128 stands for zero in the data rows.
Some points:
[ 68 177 101 173 196 139  88 136 145 102  89 135 164 102  58 138 112 173 154 115  99 185  76 102 189 177  68 130  88  76 173  93 137 101 110  95  35 206  82 204 159  53 162 181 116 172 150 131 123 116  95  70 140  97 153 180  84  79]
[215 109 162 140 179 134  96 105 176 116 211 112 162 160 169 189 138 150 143 104 194 136 125  79 145 119 164 167 138 155  68 106 127  77  51 122 143 198  57  90 158 176 137 149 158 100 180 162 116  96 174 132 103 138 186 179  81 125]
[103  82  99 179 146 179  52 120 160 105  74 192 201 178 112  79 117 122  83 190 137  96 210 106 160 151 170 100 129 175 101  88 146  97 184 206  72  80 151 104  48 150 112 181 169  65 198 191  84 110  84 106  98 101  86  74  91  76]
[101  40  97  78 131 102  86 163 174 135 118  60  63 136 201  72  91 145 155 172 200  60 113  99 145 103  65 129 187 149 141 196 169  76  95 123 137 128 141 193 118 108 102  94  66 102 162 121 144 117 110 128 187 139 114 129 135  86]
[ 98 139  63 116 141 113 174 160 151  89 177 166 160 129 103 118 185 123 155 121 100 189 145 174 122  67  93 169 126 117  33  92  99 121  63 182  95  90 203 146 151 102 189  92 105  84 123 109 159 177 162 126 174  74 128 152 176 123]
[177 126 120 156 113 118 160 137 123 152  58 120 188  91 179 115 180 170  73 185 107 135 145 174 108 143  71 155 127 110 138 159 104 171 133  97 137  89  78 163 187 193 100 196 162 144 166  42 160  89 117 194 143 104 135 108 135  98]
[179  95 112  62 207 122 178 181 125  98 114  76 190 109  91 104  76 181 112 181 112 210  98 121 109 114 103  78 103 105 167 139 119  77 104  64  86 108 154  82  83 198 129  93 188 123  98 163 128 184 190 109  91 182  93  76 174 140]
[192 142 112 204 107 176 150 105  52 153 143  85 181 161 117 170 155  74 175  96 121  95 184 146 108 191  77  63 224  75 159 119 165 136 132 107  95 117 113 121 107 102 108 150  62  83 114 144 130 132 193  88 161 138  84 154 149 169]
[ 94 155 130 110  80 127 189 216  69  70 117 174  77 113 143 157 115 122  70 211 174 186 161  85 177 171 150 125 121  89  78 138 108 151 172 129 113 107 120 149  75 116 184 113  34 117 120 135 145 146 156 156  73 108 180 173  49 189]
[112  91 135  94  86 105 130  74 163 160 151 181  74 103 132 212  65 118  85 103  84 190 118 144 125  65 110 112 109  99 172 112 255 179 152 136  97 107 100 108 115 114  82 130 174  64 124 121 148 135 178 181 175  77  80 138  77 165]
[144 149 191 122  71 149  90 154 148 121 138 218 192 117 198 117 164 114 145 129 106 143  72 103  94 154 131  95 155 134 199  41 138 104 107  98 183 143 167 195 150 117 144  82 108  94 115 159  94 228  73 201 129 176 151 141 157  89]
[165 161  96 132  60 173  80 138 142  84  61 144 130 183 153 130 140 128 105  80 117 132 101  82 137  13  94 178 134  94 145 162  80  90 129  70 121 155 179 134 130  95  83  88 132 102  75 142 109  72 119 147 121 160 136 105 151 106]
[ 85 183  94 100  94 134  63 193 167  81 126 112 100 145 103 171 138 123 133  97 116 102  82 122  85 229  85 198 136 136 140 167 160 122 111 185 129 140 130 139 123 178  84  89 111 129 134 144  88 114 123 174 128 173 108 103 182 154]
[184 154  67 145  86 182 175  85 121 194 107  87 151  70  95 175 138  91  82 148  84 115  93  90 175 165 179 130  72 209 124  96 161 113 104 118 193 113  86  79  72 100 170  55  73 125 154  99 159  85 154  82 195 133 161 136 174  53]
[168  83 119  60 126 132 153 157 167 181 103 163 131  81  94  95 218 109 231  80 147 142 161  33  97 102 135 108 109  89 161 143  82 146 139 195  78 106  57 116  87 122 153  85 132 160  87 114 131 132 141 163 132  73  89 135  98 140]
[ 51 103  90  76 108 137 132 136 210 163 134  63 150 110  75 136  97  79 103  99 162 170 152 173 136 120 100  95 118 178 134 110  42 161 165  73 157 110  94 102 120 121  83 148 155 106  91 112 125 167 142 161 177 176  80 161  17 153]
[182 173  52 166  85 108 151 121 231 156 143 142  86 118 223 116  46 114 111  98 176 152 124 181  87 125 126  97  74  96 151 140 102 150 129 193 127 109 115  77 110  96 103 185 125 170  90 122 155 175  77  82  52 100 112 171 173 147]
[ 96  89 169 146 155 160 153  92 154 101  68  66  44 208 158 154 184 161 139 109 128 111  87  93 140 180 157 152 147 139 130  72 141 108 115 125 196 187 193  61 152 148 188 190 124 157 142 154 123 136 158 160  97  54  31 124 103  99]
[167 106 114 179 208  88 129  42  78  65 106  97 111  88 159 121 105 118 184 171  90 188 124  84  96  91  93 121  90 163  55 177 142 188 170 195 172 162 161 164 137 167  69  87  61 175 119 164  84 125  79 152 147 170 109 127  84  90]
[185 101 162 121 188 106 134  87  91 114 170 195  90 134  76 153  53 103  86 131  99  78 193 133 113 144 102 180 200 155 183 110  79  56 174 120  96  95 132  85 116  86 138 122 143 216 110  79 160 149 103 198 164 149 104 197 178 141]
[137 167 155  47  95 148  85 216 158  64 168 136 164 102 165 161 131 130 157  90  63 135 173 109  60 101 210  43 172 142  67 149 174 126 163  85 158 141 152 109 162 117 138 197  95 192 146  70  86 109 137  82 175 109 176 138 112  78]
[113 115 136 166 115  79   5 155  88 189 149  72  84 100 100 138 155 112 135  99 123 174 182 128 110  79 110 121 103  97 133  94 115 158 170  92 160 100 101 125 110 109 211 139  99 138 199 120 183 137 129 110  50 185  97 132 188 134]
[154  64 157 115 108  79  51 104 114  78  56 139 129 143  65 156 188  97 109 179 180  66 122 222 159 151 152  78  90  88  77 125 188 138  61 127 141 171 110 103 120  95 122  58 179 163  63  88 159 175 139 111  86 117 188 176 103 148]
[ 62 193 182 159 147 180 185  66 165 169 114 197  60 150  66  59 160 173  79 104 131 110 133 157  85  73  81  58 180 154  90 180 185  84 129 121 166 133  81 160  99 215 164 155 159 145 131 170 122  99 102  95 140 176 167 193 172 160]
[ 80 194 156  59 152 141  73  89  58 170 171 170 214 134 160  84  79 104  79 173 190 118  93  85 164 145 136 162 144 152 105 193 160 100 155 203 186 145 148  96 179 104 191 159 152 113  43  65 108  80 193  84  87 105  55 101 114 102]
[140 112  90 150 157 116 171 182  98 175 100  97 159 157 158 115 127 161  45  82 123 124 233  52 124 149 130 160 122 138 132 137 172 183  94 118 148 138 136 182 192 126 111  97 187 176  74 193 175 132  79 136 164 141 146  80 138 140]
[ 83 178 149  98  82  86 194  54 177  96 176 142 136 112 110 175 163 113 152 174 193  83 167  45 170 173 112 105 119 100  85 133 108 187 195  68  96 172 204 139 110 128 106  94 191  99 176  77 132 175 118  75  91  96 166 128 187 158]
[166 155 121 134 148 102  60  97  76  91  77 146  80  69 102  42  63 118 175  77  92  83  76  86 177 171 166 109  87 198  67 129  90 158  74  67 129  76 135 141  96  95 131 203 159  73 105 113 151 160 168 182 160  84 168 109 165 228]
[ 89 178 140 146 181 127 112  67 147  97 117  88 145 175 152 166 146 153 169 100 173 135 114  99 166 108 173 163 160 136 214  90 155 121  81 113 148   0 130  95 165 183 139 126  88 163 137 128  94 119 132 105  97 103 214 122  79 124]
[138 184  83 146 129  84 169 151  69 112 205 113 177 181 162  64 180  76 119 137 131 108  99 180 100 112 130 135  65 107 160 130 139 127 132  63 156 119 106 141  69 152  88 134 171 175 169 120 170  71  73 183 156  81  71 141  75 134]
[120  38 203 163  59  57 184 110 108 154 133 174 161 201 133  94 108 107 126  63 126 178  65 148 101 184 168 171 148 140  83 153 110 155 155 141 102  99 106 143  77  93  91 149 101 182 115 118 157 113 197  55 141 183 159  76 112  71]
[ 74 142 117  87 123  98 190 129  70 105  88 111  91  78  89 133  70 163 150 126 185  58 177 171  71  95 202  88  84 117 161  51  90 111  80 175  86 167 144 177 182 155  56 118  86  82 138 139 130  75 197 159  84 162  94 127 172  54]
[151 107 123 200  86 137 163 155 113 191 118 104 151 160  67  86  84 161 146 169 111 148 122  98 110  87 145 149 140 171 147 157 155 167  61 166 122 187 193 127 174 129 114 101  91 167 194  42  75 146  75 145 126 158 113  87  77 218]
[ 74 111 201 199 151  87 124 201  88 154 155 136  75  77 128 195 181  95 110 131  89 111 150 123 122  92 120 128  67 116 163 173  85  69 118 132 157 111 108  74 110 136 112 176 123  71  80 104 150 163  56  49 132 155 106 139 151 140]
[142  62  96 121 168 144 133 195  93 150 174 146  98 167 158  97 157 143  96 121 100 144  60 173 177 107  80  63 179 193 179  61  66 206 187 188 144 165 104 123 154 143  98 131 170 139 149 147  63  73 116  70  94  67 194 177 178 168]
[153 197 174  87 162 140 153 109  94 170 161  86  55 148 160  70 112  98 102 102  72  92  86 175 130 129 159 186 201 140 102 143 113 191 152 144  43 138  78  89 101  87 124 127 161  62 114 109 152 211 109 155  92 155 170  64  86  33]
[172 187 161  88 105 141  79 162 157 128  97 117  73 191  87 170  82 135 164 168 162 159  90 144 122 157 136 148 150  77 129 155  78 112 120 159 172 126 137 172 158 135 104  92 133  97 161 168 129  87  88 120 209 134  89  77 155 151]
[103 109 183 124 173 189 165  90 130 178 137  71 197 127 126 154 138 161 132 106  83  94 160 209 102 115 142 182  68  84 123 199 122  92 174 103 165 102 103 180 114  35 137 123 100 108 166 186  35 113 119 167  69  88 160 158 160 185]
[103  87 110 101  73 119 152  73 170  84 216  94 140 105 101  92 147 136 156 171  62  92 141 167 163 110 129 104  91  80 167 110  93 105 120 177  86 160 170 133 179 174 197 155 102 112  81 183 187  88 152 156 157 178 196  54 139 151]
[ 99  82  98 174 139 184 108 111 102 123 102 194  85   8 192 149 133 166 191 129 178  96 113 223 159 157 164 184 161 148  86  98 146 109 159  44  92 155 160  99 171 172 166  74 174 175 127 169  97 108 111  72 121 121  70  79  88 121]
There is one direction along which these points spread out most. Take the direction at right angles to it along which they spread out most. Then take the direction at right angles to both along which they spread out most. Go by this last direction. For each point below, how far along it does it lie, from 0 to 99? 50 is the average, and the first point above lies past it. One standard deviation of the points above along it is 16.
[101  40  97  78 131 102  86 163 174 135 118  60  63 136 201  72  91 145 155 172 200  60 113  99 145 103  65 129 187 149 141 196 169  76  95 123 137 128 141 193 118 108 102  94  66 102 162 121 144 117 110 128 187 139 114 129 135  86] 54
[165 161  96 132  60 173  80 138 142  84  61 144 130 183 153 130 140 128 105  80 117 132 101  82 137  13  94 178 134  94 145 162  80  90 129  70 121 155 179 134 130  95  83  88 132 102  75 142 109  72 119 147 121 160 136 105 151 106] 53
[ 80 194 156  59 152 141  73  89  58 170 171 170 214 134 160  84  79 104  79 173 190 118  93  85 164 145 136 162 144 152 105 193 160 100 155 203 186 145 148  96 179 104 191 159 152 113  43  65 108  80 193  84  87 105  55 101 114 102] 44
[ 83 178 149  98  82  86 194  54 177  96 176 142 136 112 110 175 163 113 152 174 193  83 167  45 170 173 112 105 119 100  85 133 108 187 195  68  96 172 204 139 110 128 106  94 191  99 176  77 132 175 118  75  91  96 166 128 187 158] 81
[ 74 142 117  87 123  98 190 129  70 105  88 111  91  78  89 133  70 163 150 126 185  58 177 171  71  95 202  88  84 117 161  51  90 111  80 175  86 167 144 177 182 155  56 118  86  82 138 139 130  75 197 159  84 162  94 127 172  54] 82
[112  91 135  94  86 105 130  74 163 160 151 181  74 103 132 212  65 118  85 103  84 190 118 144 125  65 110 112 109  99 172 112 255 179 152 136  97 107 100 108 115 114  82 130 174  64 124 121 148 135 178 181 175  77  80 138  77 165] 50
[154  64 157 115 108  79  51 104 114  78  56 139 129 143  65 156 188  97 109 179 180  66 122 222 159 151 152  78  90  88  77 125 188 138  61 127 141 171 110 103 120  95 122  58 179 163  63  88 159 175 139 111  86 117 188 176 103 148] 75
[168  83 119  60 126 132 153 157 167 181 103 163 131  81  94  95 218 109 231  80 147 142 161  33  97 102 135 108 109  89 161 143  82 146 139 195  78 106  57 116  87 122 153  85 132 160  87 114 131 132 141 163 132  73  89 135  98 140] 61
[ 89 178 140 146 181 127 112  67 147  97 117  88 145 175 152 166 146 153 169 100 173 135 114  99 166 108 173 163 160 136 214  90 155 121  81 113 148   0 130  95 165 183 139 126  88 163 137 128  94 119 132 105  97 103 214 122  79 124] 44
[103 109 183 124 173 189 165  90 130 178 137  71 197 127 126 154 138 161 132 106  83  94 160 209 102 115 142 182  68  84 123 199 122  92 174 103 165 102 103 180 114  35 137 123 100 108 166 186  35 113 119 167  69  88 160 158 160 185] 31
[ 99  82  98 174 139 184 108 111 102 123 102 194  85   8 192 149 133 166 191 129 178  96 113 223 159 157 164 184 161 148  86  98 146 109 159  44  92 155 160  99 171 172 166  74 174 175 127 169  97 108 111  72 121 121  70  79  88 121] 55
[179  95 112  62 207 122 178 181 125  98 114  76 190 109  91 104  76 181 112 181 112 210  98 121 109 114 103  78 103 105 167 139 119  77 104  64  86 108 154  82  83 198 129  93 188 123  98 163 128 184 190 109  91 182  93  76 174 140] 66
